Families of rows that turns and mirrors carry onto each other, the same ones carrying the whole set onto itself: the rest of each named row's family, in list order
5 families of 3 rows
q881: -145 -29 -247 -54 146 -26 -222 -82 40 -319 -123 77 -61 -52 -120 -193 198
 -54 -1 221 -23 -88 -125 30 184
q257: -180 60 -248 43 211 -5 -149 -173 -73 -105 -214 30 -116 -16 -360 -212 145
 -75 19 143 -79 57 -107 -93 145
q490: -157 89 -285 -72 199 7 -157 10 6 -256 -133 6 -100 58 -29 -221 124 -44 -1
 264 -81 84 -271 -65 147
q319: 106 131 -47 267 -251 -60 73 -48 -11 151 -104 -19 30 102 -331 128 -58 115
 -6 -189 27 -138 -34 -177 -27
q986: -216 17 -182 -27 142 -181 -119 -137 -136 -195 -94 30 -199 137 -110 -308
 -36 -78 21 187 -249 68 -166 -161 97
q515: -19 187 -216 162 -321 -136 37 57 115 -28 -181 -10 149 92 -97 20 -77 105
 -79 -110 -2 -258 -70 -145 -104
q863: -121 -17 -95 166 89 -33 -148 -147 -41 -276 -223 4 -35 -136 -186 -230 134
 134 55 286 -224 29 -134 48 13
q329: -123 -143 107 -81 30 -45 82 -136 20 -19 231 -241 -185 6 5 24 -174 63 153
 165 145 304 -102 -49 -107
q6: 84 -69 54 -50 125 105 80 -190 15 -20 70 -53 -200 -50 -94 232 -148 -88
 169 59 280 304 -76 -64 6
q99: 210 -198 82 -172 30 -114 72 -168 -115 -148 2 -5 -89 28 85 195 -268 -97
 84 129 144 247 -53 -86 -51
q383: 37 81 -103 93 -338 -188 -21 81 53 28 -17 -43 118 195 -157 34 25 91 -69
 -160 54 -297 -1 -70 24
q373: 70 -125 20 -98 -20 59 174 -55 61 -119 91 -174 -24 20 188 284 -146 -78
 -12 48 236 212 -124 -76 -1
q333: 75 0 22 164 -339 -374 -37 59 -103 39 -181 -114 99 88 -231 129 -114 135
 63 -37 80 -109 -99 -32 -56
q290: 123 18 -61 250 -286 -137 61 -92 -17 -59 -99 88 15 41 -107 21 -185 196
 -17 -81 -160 -240 -88 -260 -166
q813: 18 -94 89 -95 -5 125 79 -82 145 -140 259 -80 -163 23 151 194 -107 -28
 106 56 238 124 -48 15 20

Same family as q257: q319, q6
Same family as q515: q490, q373
Same family as q290: q986, q99

Families of rows that turns and mirrors carry onto each other, the same ones carrying the whole set onto itself: the rest of each named row's family, in list order
4 families of 5 rows
q300: -107 129 112 -72 111 -35 301 40 44 41 345 -121 14 -1 30 82 164 72 190 17
 -102
q409: 34 -199 -138 -71 195 -47 -201 168 61 -38 -187 -59 213 -23 -251 -120 -169
 29 10 -20 -31
q460: -22 130 105 37 49 -154 241 162 159 -62 253 -92 62 -108 -10 6 90 197 222
 7 -137
q100: -173 143 -132 131 -103 -169 -203 -43 10 -35 148 201 263 15 -46 116 -8
 -120 97 82 42
q140: -126 131 -120 27 8 15 -135 -50 -2 -97 36 348 308 51 -131 23 -42 -95 6
 128 -82
q177: 267 -135 126 -140 87 0 265 -82 34 180 20 -8 -116 115 104 170 -31 11 -54
 -71 149
q858: -49 -221 -159 -58 137 43 -283 82 -181 -19 -209 -134 80 -97 -125 -102 -59
 -37 -27 81 -71
q521: 291 -58 104 -33 18 -54 183 -136 163 157 129 54 -48 -22 -12 120 -87 -33
 -112 -180 221
q458: -77 -90 -138 -156 195 15 4 -169 -117 -174 -151 -22 -264 105 59 -109 -56
 -97 -178 8 119
q802: -44 17 9 -56 124 -8 71 -231 -19 -200 -63 -105 -280 11 40 -139 -36 -153
 -196 -136 113
q247: -161 158 -64 -29 -26 -34 -124 31 -4 22 138 259 283 189 -42 140 -11 -65
 135 183 -96
q106: 51 -186 -68 -90 154 -36 -256 31 6 4 -314 -189 188 17 -46 -112 -24 71 -49
 -23 -94
q55: -106 112 -71 40 -133 18 -213 116 -81 -3 75 205 207 31 -117 68 -100 -107
 94 227 -189
q942: -157 52 56 78 76 -50 227 68 30 -27 291 -181 187 -153 8 91 178 3 188 17
 -158
q164: 320 35 256 -130 -4 77 204 -61 42 168 66 -51 -98 -76 97 134 47 62 -31 -14
 116
q604: 312 -51 225 18 -42 -17 293 17 94 99 12 64 -12 72 74 209 -89 -36 -27 -57
 80
q784: -26 -47 -127 -43 127 -136 28 -140 -25 -267 -163 -83 -212 -97 126 -129 19
 -15 -142 25 197
q566: -98 -196 -168 -158 190 -14 -286 120 -72 23 -191 -153 197 115 -122 -48
 -74 -8 41 67 -129
q795: 68 -58 -26 -137 156 124 40 -179 -161 -129 -116 23 -269 -104 4 -132 -22
 -54 -177 3 189
q411: -76 226 152 -25 -41 36 122 41 56 57 385 -119 32 -117 -33 66 101 -13 183
 69 -176

Same family as q521: q409, q460, q100, q784
Same family as q177: q300, q458, q247, q566
Same family as q140: q802, q106, q942, q604

Families of rows that turns and mirrors carry onto each other, the same ones carrying the whole set onto itself: the rest of each named row's family, in list order
4 families of 4 rows
q851: 150 -15 142 282 -165 80 -243 -233
q546: 203 167 112 -15 166 21 -47 218
q598: 321 163 26 -9 61 -11 -67 218
q45: 99 16 197 216 -13 73 -323 -248
q233: 196 125 106 153 -123 -233 -184 139
q218: 179 -15 131 88 216 -14 86 197
q102: 210 45 109 73 171 265 -218 -169
q143: 60 14 53 152 -127 3 -207 302
q903: 64 136 221 184 -36 -251 -150 105
q694: 152 -40 115 195 168 107 50 -248
q551: -30 -34 178 228 -13 -138 -170 225
q35: -94 -30 76 170 -15 210 -302 -34
q933: 210 -75 -61 175 79 249 36 -135
q394: 266 21 26 61 41 342 -139 -111
q273: -5 -84 -13 297 -156 130 -229 -109
q349: 311 8 91 171 59 -97 145 101

Same family as q233: q598, q45, q102
Same family as q551: q218, q933, q273
Same family as q35: q143, q694, q349

Families of rows that turns and mirrors carry onto each other, the same ones carrying the whole set onto itself: the rest of each named row's family, in list order
7 families of 4 rows
q701: 14 -14 250 41 204 -169 -157 272 99 538 -144 -169 126 -592 -89 0 -136 144
 -312 -64
q584: 22 -23 169 83 200 -230 -116 333 84 616 -87 -141 93 -537 47 36 -233 187
 -236 -79
q297: -198 -19 -122 142 100 -7 -336 163 85 221 -5 -51 259 -224 148 -68 274 146
 -29 -28
q755: 160 140 -93 -24 80 -9 -5 456 353 434 6 97 163 -134 73 336 55 77 -100 43
q119: 54 -252 339 156 70 170 -133 373 -69 307 -314 -68 66 -23 -48 138 36 6
 -167 -202
q953: 132 61 -121 -47 170 -13 36 385 402 508 -135 149 186 -138 36 276 76 5 -72
 -16
q364: 111 -322 323 134 59 66 -176 426 -41 338 -273 -114 114 -63 -63 177 103
 -111 -85 -148
q653: 56 -23 294 0 155 -119 -207 289 128 564 -135 -126 135 -580 -57 -26 -204
 220 -109 -104
q656: 132 -258 316 92 38 127 -149 426 -26 309 -295 -43 160 -58 -52 197 88 -146
 -136 -162
q340: -112 60 -109 141 87 53 -384 101 43 211 -36 -67 183 -232 168 -42 252 75
 17 -125
q46: -88 29 -121 166 180 35 -380 138 61 293 -49 -59 185 -215 180 -63 227 195
 101 -61
q720: -59 -12 -58 173 159 53 -339 71 82 230 -45 -42 152 -256 102 -99 347 146
 -17 -160
q466: 140 -276 310 130 -30 130 -129 362 -68 261 -224 -17 95 -95 -123 128 205
 -12 -90 -195
q452: 57 17 198 90 243 -191 -177 270 88 570 -148 -236 141 -554 -56 -54 -111
 155 -277 -46
q36: 126 132 -116 -43 127 66 66 409 337 383 -94 170 198 -175 27 341 28 137
 -95 -4
q500: 79 -302 393 119 34 167 -79 360 -9 340 -235 -65 131 -37 -72 115 82 -34
 -123 -177
q853: 57 -313 302 173 28 198 -149 410 -66 347 -235 -82 31 -97 -104 131 157 -24
 -126 -121
q332: 109 -15 260 115 197 -146 -198 268 124 570 -56 -211 46 -528 -39 11 -221
 159 -266 -67
q221: 131 94 -66 -21 125 36 64 429 316 361 -64 120 177 -144 8 412 13 111 -18
 -18
q824: -161 52 -55 130 122 1 -313 84 92 294 7 -32 239 -188 156 -116 271 151 16
 -83
q282: 85 -311 261 225 95 87 -111 391 -70 276 -235 -37 30 -5 -137 162 37 -17
 -173 -106
q237: -115 88 -63 110 155 -3 -405 222 80 146 -9 -100 233 -224 160 -76 239 180
 -42 -54
q136: 53 -6 268 51 192 -207 -130 220 115 551 -118 -180 134 -556 -7 113 -224
 200 -214 -114
q325: -157 7 -79 172 195 62 -377 117 59 320 -13 -8 172 -287 127 -88 225 221 50
 -30
q607: 155 93 -98 -28 150 -22 78 438 350 510 -104 94 241 -169 90 322 87 149
 -119 63
q494: 124 78 -68 -44 162 -10 55 523 350 461 -63 71 202 -192 173 341 -17 105
 -107 -31
q455: 142 65 -126 -50 67 -80 11 399 395 432 -56 97 193 -214 46 357 80 43 -39
 45
q292: 133 13 271 63 206 -109 -182 257 131 603 -191 -180 33 -540 -35 14 -181
 230 -205 -92

Same family as q494: q584, q720, q466
Same family as q953: q653, q282, q237
Same family as q656: q452, q221, q325
Same family as q119: q297, q455, q292
Same family as q46: q701, q364, q36
Same family as q607: q340, q853, q136

Families of rows that turns and mirrors carry onto each other, the same ones carrying the whole set onto itself: the rest of each named row's family, in list order
4 families of 8 rows
q461: -103 213 -109 -58 84 -13 -104 25 149 31 -138 99 451 -51 112 119 124 11
 -22 98 137 -22 -101
q208: -72 14 -103 153 150 -139 -41 -149 -88 -26 48 53 39 -90 -23 18 -68 37 241
 27 -72 326 149
q821: -101 5 25 80 -177 20 -74 51 -42 180 -154 189 -108 483 -66 91 22 -201 86
 21 120 216 -53
q429: -32 -17 -148 -264 75 -251 151 54 177 -179 46 49 -24 166 -253 -206 20 -17
 -19 118 7 -92 -36
q188: -87 76 29 48 -218 104 -23 11 -133 288 -207 198 -140 358 -114 -5 26 -188
 84 68 147 143 -60
q542: -53 118 -92 -225 140 -210 186 0 314 -39 -61 14 65 152 -81 -155 -56 69
 -60 55 -23 -59 -18
q288: -66 -98 -132 278 -128 -187 89 -27 -89 103 -25 130 190 186 -77 200 302
 -263 -41 -78 -99 -191 127
q910: -64 61 -208 55 116 -131 -46 -204 40 -29 -8 -27 55 -40 -6 -64 -59 9 180
 -61 -42 336 174
q158: -98 -165 -139 163 -90 -55 115 -34 -188 217 -61 93 73 257 -52 192 227
 -164 -57 -115 20 -261 60
q616: 28 103 -183 -11 -235 -100 31 221 -10 195 3 180 -187 -159 -262 116 -93 26
 -51 57 -113 -64 -142
q544: -49 -33 -53 -254 164 -276 192 12 188 -71 32 40 -18 142 -154 -137 -41 100
 -63 79 58 -1 10
q68: -313 101 205 97 -44 -51 -20 36 -36 -99 -124 49 149 77 -152 17 208 -121
 -24 294 -277 136 -116
q937: -71 188 -162 -32 -43 -49 -135 -28 104 -11 -4 275 459 44 24 119 175 -93
 -16 111 229 -95 -26
q900: 16 58 -171 -215 91 -249 233 -47 170 -107 58 21 -28 128 -243 -137 15 56
 -41 153 34 -141 -96
q998: -116 165 -175 -33 -48 -8 -82 120 125 -33 6 254 504 23 -26 133 115 -92 53
 62 161 -83 7
q412: -94 188 -173 -109 48 -29 -47 132 112 -12 -72 158 430 -4 37 136 116 -34
 -80 108 268 -28 21
q33: -137 -190 -177 190 -144 -217 93 -44 -154 123 36 134 96 246 50 174 274
 -144 -84 -68 -52 -225 37
q468: -47 16 -126 -17 -117 -355 -125 130 -142 0 1 141 35 -20 76 -166 146 -295
 184 159 201 -153 -286
q991: -50 55 139 121 -168 -41 20 -23 -49 180 -152 166 -53 412 -182 52 -25 -172
 202 36 73 269 -114
q677: -84 -30 -92 52 15 -280 -33 61 -207 143 -13 1 -70 78 111 -135 68 -291 157
 119 211 -266 -228
q416: -67 64 -157 149 107 -108 -70 -131 -51 -18 101 -66 0 -89 -158 74 -143 -51
 249 -3 22 329 33
q854: -237 93 78 73 58 -64 -23 -106 5 -56 -202 -64 111 -35 -16 -30 302 -67
 -100 236 -265 173 -25
q975: -32 120 -173 73 -173 -29 13 263 46 321 10 105 -250 -98 -151 152 -105 -44
 -38 93 -61 -13 -114
q18: -157 -174 -92 212 -151 -232 94 52 -119 37 0 102 157 182 -90 202 245 -230
 -57 -147 -140 -190 62
q550: -47 22 29 60 -182 7 -24 68 -107 66 -186 161 -44 410 -190 86 -24 -183 215
 -17 116 268 -139
q448: -246 169 124 129 36 -40 27 46 -33 -89 -197 43 147 11 -31 7 276 -128 -84
 343 -228 126 7
q336: -48 8 -185 39 -66 -297 -3 108 -156 102 25 41 -74 -15 132 -130 140 -214
 196 225 194 -166 -312
q128: -86 -20 -201 84 58 -117 -141 -108 -132 -79 106 14 38 -124 -161 72 -120
 20 216 -18 -47 307 61
q475: 35 114 -148 8 -179 -156 10 134 -8 274 47 95 -165 -165 -245 155 -163 48
 -93 49 -15 -32 -152
q895: -300 113 211 162 -22 -67 -54 -27 40 -24 -97 43 100 76 -143 49 239 -199
 -115 259 -261 133 -22
q629: 18 49 -155 -26 -60 -360 -100 76 -137 11 -33 37 9 12 31 -141 173 -307 69
 221 252 -185 -272
q392: -78 131 -137 92 -181 -80 -12 162 -84 367 21 130 -239 -154 -95 31 -136
 -93 -39 74 -44 -135 -50

Same family as q895: q288, q937, q900, q991, q416, q475, q629
Same family as q461: q188, q542, q910, q158, q677, q854, q392
Same family as q128: q429, q616, q68, q998, q468, q18, q550

